In the data rows, the value 128 means zero.
Here are some points:
[112  43 199 116  51 152 129 210  86 240 104 105 173 119 127 182 102 106
 121 117  70 109  71 137 139 113 158 111 204 139 130 190 180 156 140 128
  62  20  88 199 173 156 111 213 126 173  90 187  89 204  73 109 117 126
  73 116 131 197 161 129  57 132 162  54]
[125 138 137 130 152 120 124 114 122 120 114 144 122 154 148 125 133 140
 151 121 144 126 144 114 128 120 165 167 107 116 135 119 136 121 128 131
 155 143 123 131 118 143  96 137 111 130 120 115 120 120 115 128 125 131
 141 143 115 120 114 144 157 134 142 125]
[188  94 110  84 116 135 112 135 106 172 120 138 166  91 104 135 144 135
 106 111 100  84 157 116 179 170 122 105 119 196 149 155 158  84 137  87
 134 162 169 167 121 143 145  90 132 135 103 137 156 164  70  86 118  66
 127 128  81 153 182 123 111 138 146 116]
[ 82 185 150  60  69 145 141 123 113 128  83 121  98  81  84 111 115 155
 107 131 152 106 107 169 144 129 140 124 139 151 103  97 163 133 124 134
 170 134 127 129  89 114 141 128 157  90 105 147 180 174 147 152 130 113
 127 137 126 155 135 128 158  55 104 147]
[159 109 166  81 127 135  66 168 124 131 162  97 135  95  81 134 140 136
 140  93 148  95 165 100 161 151  91 133 158 119 112 121 126 121 108 105
 137 133 123 187 124 124 144  49 129 112 134 152 198 130  60 146 134  57
 109  94 151 123 107  68 163 128 160 141]
[102 125 153 125 179 133 106 129 115  93 126 145 129 118 155 133 111 137
 151 150 156 142 140 123 113  94 136 137 129 124 161 105 135 143  89 128
 135 160  93  68 114 123 160 145 108 132 145 104 130 113 157 100 152 139
  99 153 137  97 123 114  87 141 144 140]
[133 112 132 123 135 110 115 120 127 146 154 123 179 143 115 127 122  97
 129 102 113 130 145 153 130 159 126 144 126  80 132 146  99 142 165 118
 100 130 104 140 147 119 122  94 144 148 111 108 150 104 119 118 127  83
 136 146 136 114  87 129 197 152 127 134]
[133 121 159 149 152 131 119 132 102  87 127 113 129 122 142 152 123 118
 125 130 121 152 126 110 141 113 137 114 114 145 152 105 116 137 101 131
 100 126 116 118 142 124 112 158 125 133 150 131 128 114 115 106 129 142
 138 121 132 124 137 140 132 139 132 103]
[ 76 158  90 126 170 175  89 144 145 189 123 172 143 136  84 152 204 150
  96  93 167 148 160 141 159 169  82 154  80 173 120 145 133  92 197  61
 183 164 128 100  64 160 134 128 104  81 117 105 129 159 109 196 105 117
 148  38  79  72  92 132 120  93  63 110]
[ 50 216 179 151 231 189  84  85 130 110 114 122  82  84 131 108 123 150
 122 175 189 235 158 111  74  81 133 184 144 107 185  69 107 124   5 171
 172 170  48  50 154 139 175 143 106  35 181  58 182  79 245  88 188 190
 140 209 173  99 110 126 123 125 144 220]
[144  99 133 114 173 134 168  91 132  62 107 128 180 135 157 100 121 126
 168 160 109 153 158 115 129 131  97  91  93 149  83 131  81 125 148 122
 133 153 173  97 149  98 133 111 102 180 176 137  95 145 109 129 135 173
 171  85 150 134 123 150 120 133 106 155]
[ 82 135 152 127 183 142 117 143 114  77 117 127 116  91 163 127 113 126
 162 146 162 154 133 122 114 115 160 133 128 131 168 115 119 163  93 117
 146 184  99  74 146 113 170 168 109 116 134  85 139  92 174  95 142 119
 101 156 153  98 135 103  89 133 151 162]
[ 92 114 140 135 185 139 128 153 126 103 119 128 118 131 153 143 105 127
 150 143 152 142 137 114 118  99 141 144 129 123 166 121 124 148  98 121
 140 180 115  80 136 128 147 146 105 103 133  94 130 114 153 102 139 134
  96 159 133 116 134 116  99 132 156 147]
[131 123 151 100 130 101 146 117 117 106 102 124 110 183 219 103 142  96
 154 128 143 130 175 108 106 115 187 184 106  75 141 112 143 140 112 145
 132 139  99 137 138 174  79 172 107 142  90 108 129  92 130  96 130 127
 146 142 149  98 120 138 179 153 144 135]
[177 121 128  52 183  43 134 112  77  83 122 180 123 203 254 144 144 120
 214 106 171  91 243 105 123 100 219 183  82 129 174  89 121  99 162 166
 158 207 122 131 100 177  25 157  94 219  85 125  89  70  72  84 111 100
 162 118 110  93  94 177 163 133 126 112]
[217 155  60 143  19  92 195  85 201 146 155  28   0 157  92  80 154 142
  51 224 126 106   0 159  80 151 128 173 102  84  55  47 196 107  70 169
 101   0 141 255 178   3 127 203 244 134 157 129 137 132 113 174 157 168
 241 106 194 227  10 112  93 158 155 133]
[ 77 179  96 170 209 115 113  51 204   0 120 142 143 162 221  44  56 167
 180 186 122 143 156 196  98 181 103  35 127  89  34  65 132 108 175 133
 119   0 130  55 130 120  67  99  74 139 164 166 106  23 248 197  91 189
 141 175 255  79  33  96 153 136 154 170]
[127 161 153 239  65 128 143  92 159 188 155  84 113 255  77 117 100 134
 109 150 123 153  36  76 147 115  86 175 185  89 118 203 151  88 111 171
 110  42 137 152 180 143 134 110 121  97 107  66 117 142 179 120 152 192
 203 135  53 164 117 142 173 143 130 173]
[112  51 190  47  26 108 220 255 100 255 150  94 171  35 110 223  71  55
  85  54  72 108  14 201 102  93 170 128 214 103 125 212 220 119 188 133
   0   2 111 221 159 149  64 219 154 188  90 232 142 230  59 121 106  56
  44 139  61 198 192 137  66 160 151  14]
[ 99 119 145 114 200 140 119 128 108  55 140 121 111 110 151 144  96 124
 165 137 148 135 130 148 120 111 146 139 123 145 188 106 115 164 105 128
 163 192 125  49 141 112 160 159 112 120 137  88 141  87 179 107 141 130
  77 170 128 100 127 127  96 130 178 123]
[171 116  57 120  98  98  69 202 166 137 163 130  98 226 131 128 157 120
 152  55 167 121 140  77 145 108  82 114 158  78 115 170 107 132 221  93
  98 174 123  42 108 133 163  87 166 128 120 137  69  53 113 153  83 114
  65  66  26 118 127  91 126 121 125  95]
[ 69  87 168 131  63 161 193 174 109 255 131  94 147  66  71 171 122  96
  64  93  86 122  49 187 100 129 166 126 200 118 107 158 182 118 154 152
  55  21  96 200 179 117  90 180 159 156 115 181 166 187 144 138 137 115
  97 141 112 186 157 129  85 121 101 109]
[ 61 155 164  36  61 131 137 190 103 119  22  97 118 123 123 156  83 171
 165 110 155  76  95 178 188 151 179 109 173 201  90 132 203 153 149 139
 180 142 136 101  82 119 137 133 117 107  84 136 179 204 133 150 111  99
  72 131 107 185 119 132 145  45 153 126]
[ 97 144 138 114 226 153 100 167  96  65 140 144 138 102 202 166 109 131
 189 126 165 139 148 117 102 102 147 115 135 142 196 100 111 184 109 142
 157 196 101  41 111 114 169 157 131 154 156  88 141  80 156  65 144 101
  82 175 135  99 117 116  46 132 183 130]
[173 101 112 128  83  64 111 178 138 135 150  77  57 106  85 146 178 138
 142  77 103  96  59 125 142  87 137 130 220  97  66 131 184  98 155 148
 104  69 136 182 148 126 118 116 126  92 112 158  91 141  74 176 109 112
  64 111  79 144 146 125 113 140 129  79]
Then 18 other points, each followed by its number:
[132 145  99 146 132 138  75 149 145 130 147 129 105 190 123 128 144 148
 126  93 144 123 112  83 150 114 110 129 121 106 126 156 119 120 160 117
 143 152 149  70 101 156 162  89 144 120 127 123  80  90 134 143 115 137
 108  82  60 112 149 132 139 122 120 129] 0
[195  86 124 163  96  89  91 148 134 135 110 110 128 143 158 142 124 136
 130 125  92 108 103 101 157 124 104 118 152 114 129 125 166 134 104 139
 109  86 129 181 150 140 101 159 123 144 108 152 108 143  93  84 142 161
 110 101 114 144  94 117  66 165 168 109] 1
[163 206  56 188  57 151  11 131 172 129 235  87  74 255  58 140 165 144
 123  59 216 148 150  91 181  36   0 173 142  33 110 169  63 146 187  84
 149 195 123  25  60 173 237   0 174  25 117 100 136  20 158 236 104 218
  40  56   0 135 186 131 180  49  97 154] 2
[143  75 130 178 212 134 190  96 193  56 115  83 234  86 198 110 150 119
 131 122 129 179 162  92 108 162  67 120 104 186  52 159  60  88 170 106
 153 162 204 119 183  85 151 103  61 120 171 123 124 149  93 164 159 181
 175 111 229 139  75 122 159 176 131 165] 3
[  8 112 201 122 255 173 189 128 136   0  74 121  90 106 239  94   0  95
 224 166 185 221 156  95  66  57 186 161 119 143 255  56  92 193  45 100
 170 255  93   0 198 111 233 186  49  38 171  18 194   0 255   0 225 185
  55 255 114 121 218  89  39 170 227 233] 4
[146 127 155  94 149 121 116 171 144 147 123 147  93  89 117 116 127 142
 118 105 116 150 114 123 126 130  96  60 140 177 122  81 172  98 112  83
 151 111 115 113 109 187 130 107 108  84 118 165 139 118 132 169 116 131
 113 136 178 160 138 115 132 102 138 129] 5
[108 127 124 113 187 137 119 133  98  85 147 144 149 106 154 133 118 121
 163 136 164 139 124 136 120 116 148 112 119 147 167 122 111 136 117 122
 150 164 110  56 124 118 145 153 117 161 139 106 114 101 147 102 134 119
 104 150 126 117 121 129  91 129 153 124] 6
[118  52 133 141 116  93 106 103  95 152 164 147 198 151 123 133 102 101
 112  67 118 109 218 161 168 200 150 112 130  62 155 203  87 118 244 129
  81 153 102 130 164 138 118  24 124 188  80  93 151 118 110 102 140  18
 105 147 134  93  42 142 254 209  95 104] 7
[ 50 151 179  31  70 114 136 165 109  93  63  93 108  70 103 124 118 159
 102 104 163  71 100 169 175 148 160 109 148 147  81  93 185 150 161 131
 189 153 112 128  75 104 121 125 132  87 104 178 194 189  99 167 122 107
  77 118 118 170 110 127 164  51 110 111] 8
[133 130 150 138 131  93 110 136 152 126 155  96  93 113  98 131 144 121
 143 130 113 137  81 128 115 111 106 126 155 118 104 120 151 125 114 132
 103  80  96 148 139 127 118 131 129 107 156 151 105 123 117 130 153 145
 131 123 151 153 137 109 122 109 137 128] 9
[120 142 231 221 176 162 145  96 125  31 138  80  58  63 112 169 106  99
  67 113  92 199  83  55 120  70 114 111  89 124 202  67  73 191  17 165
 109 132  95 145 133 137  99 169 131  71 189 113 156 118 154  95 118 196
 184 148 183 100 141 147 164 134 115 127] 10
[101 165 165  85  68 132 126 144 124 128  79 101 126  98 124 139 128 143
 125 135 148 119 112 131 150 131 143 128 153 154 116 103 170 126 119 129
 162 135 139 121 118 146 124 138 128 103  93 135 145 175 124 132 126 129
 110 139 128 176 128 122 156  56 142 132] 11
[156 132 110 124  35 140  74 196 119 143  98 159  96 177 179 157 143 123
 122 119 121 103 176 109 155 114  78  78 106  85  87 122  68 166 183 112
  84  88 120 124  75 116 153 123 165 146  96 224  93 144  90 216  30 124
  72   3 136  94 121 127 124  97  95  88] 12
[144 141 103 132 119 108 128  62 152 138 205 102 192 142  85 103  86 116
  84 112 118 176 151 193 112 175 141 145 104  67 132 146  91 122 172 137
 113 107 116 134 139 101 120  71 130 109 113 102 188  46 170 149 172  69
 148 173 142 110  79 164 255 147  71 143] 13
[159  57 107 114  91 120 135 151 112 253 197 176  84 173 167 213 151  84
 132  83 133 153 104 132 160 124 101  95 188 121 125 223 163  88 199 138
 119 101  88 142 136 204 111 199 154 108  65 187 100 125 124 121  78 122
  85 141  46  56  95 146  57 169 145  92] 14
[ 61 181 206  72  34 116 132 153  83 116  21 118 130  78 152 128 123 162
 112 112 147  59 141 152 191 124 159 113 203 179 115 106 235 125 149 140
 174 134 137 121 122 173 122 114  98  79  45 159 185 237 110 132 131 118
  77 121 152 184 124 106 148  56 138 144] 15
[195  93  64 190 109 136 183 106 194 114 170 115 139 121 125  53 206  76
 115 185 106 130  60 132 100 173  59 167 108 178  44  99 159 119  89  56
 118 151 171 204 182 154 216 164 142  81 118 105  97 134 102 116 198 149
 188  77 172 160 182  83  23 157 158 180] 16
[160 186 139 126  99 142 129 151 131 235 125 137 107  64 123 110 155 162
  68 195 150 174 139 132 118 124 137  89 123 150 113  45 163  77  86 151
 147  47  85 156 112 213 148 155 157  48  85 157 105 197 108 152 105 151
 165 132 218 173 101 113  66 110  92 126] 17
Which three of these numbered points are nearest to each point below by angle, seen from the average point of the first points? Their numbers follow each, nearest first.
[138 164 124 125 121 123 131 122 120 184 134 149 105  79 121 126 143 134
 103 163 130 145 127 130 119 124 138  95 120 147 120 105 145 104 104 123
 137  90 120 130 113 169 127 122 146 110 110 143 117 175 123 136 107 127
 143 140 166 139 118 119  95 114 125 119] > 17 5 11
[138  89 100 129 147  98 122  95 137 139 186 126 173 141 106 120  98 105
 111  87 117 137 159 185 138 184 146 145 132  55 141 172 103 143 199 141
 114 123 126 126 144  89 102  55 139 149 112 109 164  99 130 127 156  46
 155 144 115  84  75 127 239 169  66 128] > 13 7 3
[137 112 134 137 118 113 123 119 119 123 145 129 151 148 134 136 106 110
 132 100 114 121 148 132 142 141 131 131 134 104 145 154 119 132 161 124
 111 132 130 130 151 136 120 102 127 132 110 125 139 114 119 114 133 111
 117 137 125 115 108 132 168 145 121 124] > 7 13 0
[225 101 107  42  72 134 123 128 165 251  97 184 134   5  44  78 165 134
   0 139  53  38 133  78 179 213 121 103 125 221 146 209 184  81  89  68
 140 194 187 255 143 127 191  23 170 104  75 110 226 207  42  74 112   0
 187 141 107 153 183 105 215 150  94 156] > 11 16 7
[168  39 155 146 194 152 210 119 132  45  90  59 232 163 236  99 109 106
 181 151  73 131 163 154 120 133  79 151  72 137  90 150  83 145 168  95
  81 142 176 156 170  57 156 108  48 170 197 134  96 111 114 113 155 177
 157  76 193 113 141 137 152 170 111 165] > 3 16 7
[255 137   0 141 179  98 149   8 252 153 182 215 118  49   0  11 190 135
 149 219  52 181  40 156  87 222   2  77  90 215  18 106 128   0  58  50
 155 132 231 163 150  38 135 109 176  91 227  93  43  98 127 122 226 195
 182  54  88 141 216 167   0 127  99 221] > 16 9 3
[100 165 103  62 164 101 217   0  80   4  85 223  97 255 255  69 125 165
 234 131 196  67 255 133  38  59 255 253  44  27 126 106 106 143  97 240
 159 140  83 118  56 209  26 195 127 235  68  54 150  73 150  79 133 146
 243 255 125  70 124 233 255 145 133 183] > 4 6 13
[176 105 159 143 146 159 164  79 137  50 111 107 200 128 188  91 121 112
 136 130  92 158 152 125 121 131  67 133  92 129  84 119  79 131 132 113
 123 142 177 169 164  69 152 105  96 106 189 126 141 113 128 122 138 190
 168  89 175 144 106 138 175 145 123 156] > 3 16 10
[145 101 207 148 154  80 102 147  82   0 150  61  71  65 151 219 129 114
 112 115 150 183 108  73 129  86 127  86 103 113 225  30  65 204  68 126
  93 138  32 120 126  71  75 209 150 168 183 147 143  89  68  98 119 150
 101 142 146 125 112 134 161 148 160  33] > 10 6 4
